One vector is turned by the same rotation once a tick. Each row is the vector after some number of ticks, and that number follows the row.
The counts run from 0 to 190.
[160  84 112 106 149 114 166 141 152  93 166  94  98 138 111 126 118 148
 155 104 135 189 155 131 142 135 132  91 184 124 112 149 119 135 124  93
 155 145  85] | 64
[151 108 118 148 160 136 173 116 125 116 196 104  92 134 164 132  92 146
 159 102 115 140 137 104 172 147 136  79 192 127 136 115 105 142 102  84
 148 137 125] | 156
[117 157 175 145 119 143 123  96 152 145 180 126  95 115  89 142 152 124
 146 132 168 136 141  83 117 134  91 122 144 127 111 127 131 158 144 173
 145  69 108] | 129
[139 151 107  84 128 140 169 138 112 105 135 154 100 100  93 136 109 118
 124 105 133  90 142 105  94 116  92 123 132 198 152 123 150 113 104 161
 117 151 167] | 77
[179 108 154 110 164 164 126 114 154 131 150 100  83  95 128 117 148 149
 140 117 147 184 133  93 160 136 159  75 161 121 127 150 106 126 150  99
 126 136 122] | 44
[144 195 114  70  99 138 133 128  95 108 163 103 138 111 123 194  92 124
 118 122  79 129  92 132  99  92 139 136 134 146 157 130 110 127 107 129
 163 125 125] | 183
[145 170 201 125 106 152 124  98 114  99 122 102 175 125 141 112  73 136
 128 120 134 124 107 114 167 145  80 161 131 141 166  96 124 134 129 135
 186 108 141] | 31
[166 137 116 134 131 141 190 137 172 126 176 119  97 131 130 140  96 121
 174 122 179 121 163  89 129 148 120 105 158 184 131 133 143 141 124 119
 133 120 139] | 154
[174 115 167 129 100 105 102 129 132 133 144 159 166 147 152 106 125 153
 133 102  93 114 100 132 139 152  84  80 200 136 105  95 155 122 117 155
 160 158 130] | 9
[157 139 146  99 121 126 150 109 135 135 142 146 115  99 157 125 140 107
 125  83  53  76  88 122 153 131  92  81 171 144  85 142 143 123 134 147
 134 137 154] | 4
[135 147 135 101 116 149 115 112  87  89 187 112 105 127 132 186 104  96
 128  93  69 154 126 142 127 128 157  93 178 126 129 139 100 148 125 122
 154 124  84] | 181
[128 148 115  84 118 127 155 132 139 112 134 166  75 123 106 131 119 104
 153 106 144 115 152 116  96 120  98 106 140 208 139  95 156 111  95 168
 111 135 134] | 78
[155 121 101 108 134 142 184 129 123 112 194 106 124 104 139 120  61 156
 140 121 114 124 145 101 166 138 139 112 180 122 146 142 112 131 110  92
 165 143 147] | 157
[125 110 175 114 134 158 124 152 126  80 137  93  63 151 108 152  95 125
 131 101 116 145 115 107 140 109  99  94 121 143 108  79 122 140 119 171
 108 104 123] | 54
[155 115 128  74 114 105 145 154 102 105 185 102 142  91 125 124  54 168
 106 107  88 151 109 117 114 106 157 124 132 118 147 105 111 121 120 122
 144 147 162] | 162
[191 174 163 134 167 155  91 120 103 146 145 126 114  46 162 159 160 151
 121 122 104  99 131  88 128 111 126 132 124 119 122 156 106 121 152 117
 146 153 150] | 20
[173 166 183 137 148 112  70 102 131 151 140 141  83  90 157 176 176 141
 168 134 134 160 157 101  79 123 129 111 135 133 106 113 104 140 157 152
 137 117 106] | 18
[158 155 111 131 151 143 195 120 135 108 165 114 106 104 128 139 100 127
 149 109 176  93 172  78 139 144  92 142 148 172 156 140 141 143 127  96
 143 121 154] | 153
[119 135 125  46 142 111 151 103  90  86 130 123 115  90  98 125 109 141
 125  83 111 136 146 106  67 101 114 148 121 153 172 133 101 132 121 158
 126 105 158] | 72
[150 121 168  82 137 160 122 107 134  95 121  98 107 115 104  74  95 115
 153 111 166 192 143 113 136 128 165  97 138 143 157 143 104 127 155 144
 129 104 130] | 48
[166 131 127  99 126 109  93 141 107 117 158 108 121 112 151 190 132 148
 124  99  52 151 112 147  68 110 134  96 166 124  92 137 104 136 119 143
 157 138 100] | 90
[140 146 149 145 163 164 125 124 135 167 188 111  79 104 144 154 148 177
 140 138 119 115 107  86 154 122  76 102 137 107 126 101 119 128 114 133
 152  95 140] | 131
[145 147 159  97 118 129 131  83 147 118 103 167 116 145 139 110 174 110
 148 101 118 131 108 127 117 145 115  75 188 210 127 112 132 111 121 140
 116 135 120] | 99
[141 159 118 105 105 155 117 141  94 105 184  99 139 103 124 197  95 129
 103 104  63 121 106 131 113 116 145 109 169 124 135 138 114 144 126 126
 162 117 112] | 182
[152 151 144  67 151 103 161 145 102  91 130 146 111  99 121 152 123 147
 115  93 139 126 135 116 102 112 100 160  88 178 166  91 121  96 122 129
 124 174 169] | 168
[151 153 168 144 145 111  75 106  85 144 168 141 147  84 151 138 154 180
 127 123 109 140 133 115 109 131  84 162 155 105 146 122 113 146 129 126
 191 137 119] | 15
[128 126 133 108 139 126 148 127 115 113 141 163  61 155 125 126 132 102
 153  97 118 126 153 126 133 120  94  87 159 195 120  87 142 106  91 148
 116 154 113] | 79
[154 188 115  82 101 133 151 104 133 142 119 129 127  88 159 150 116 114
 148 127  93  70 105 116  72 101 107 131 119 169 121 155 126 114 117 171
 135 104 153] | 1
[159 177 133  63 124  95 146 107  99 107 122 120 139  76 132 173 145 135
 123 106  89 121 116 137  65 111 118 165 126 140 134 160 114 130 133 130
 154 148 120] | 92
[171 193 168 101 124 127 114 103 149 162 124 126 117  69 123 164 131 102
 125 158 139 125 136 109 102  99 114 153 116 138  97 159 127 110 141 148
 179 138  97] | 113
[136 109 179  66 119  80 140 129 127  91 163 125  78  92 100 147 111 129
 131  77 111 184 138 121 104 110 137 100 125 138 115 101 111 125 160 148
 107 137 133] | 165
[135  90 116  67 127 113 124 124 121  95 149  99 112 116 111 129 117 145
 137  77 105 186 137 127  77 122 155  82 165 120 124 144 107 155 143 152
 113 112 126] | 69
[135 117 166  98 146 197  95 144  96  85 133  77 109 128 127  96  83 162
 123  99 112 144  97  99 143 123 133  91 124 120 159  91 102 134 116 142
 119  98 153] | 50
[182 105 158  97 139 147 117 160 131 106 116  83 156  86 148  81  60 185
 121 117 128 147 129 100 132 130 114 143 108 121 135 120 119 119 136 144
 154 133 152] | 142
[194 153 183 100 128 145 122  89 182 129  60 107 122 144 151  97 150 118
 147 128 153 152 107 120 117 141 106  93 133 167 103 140 125  98 141 142
 138 127  91] | 119
[184 164 141 100 150 134 146 123 171 145 154 104 114  88 123 133 140 160
 163 166 199 164 136  92 121 126 141 121 126 150 162 137 122 115 136 105
 133 130 132] | 42
[115 117 164 106 162 162 147 168 102  94 152  93  70 147 128 158 100 150
 121 104 112 121 116 104 159 109  63 115 118 128 134  71 122 135 117 129
 136 115 135] | 55
[145 124 218 147 119 131 115 133 142 119 167 104 125 146 131 168 127 162
 132 114 126 155  95 117 150 150  82 107 141 119 106  63 119 146 144 141
 150  93 114] | 34
[152 125 138 103 106  97 111 120 119 107 153 130 118 113 136 178 114 112
 130 108  86 169 148 151  65 109 147 109 165 127  86 152 118 142 127 165
 155 138  74] | 89
[192 154 171 103 161 152 123 108 140 141 104 102 111  88 157 119 167 137
 110 133  93 119  90 126 147 129 100 113 124 110 101 150 113 100 139  92
 152 175 121] | 116
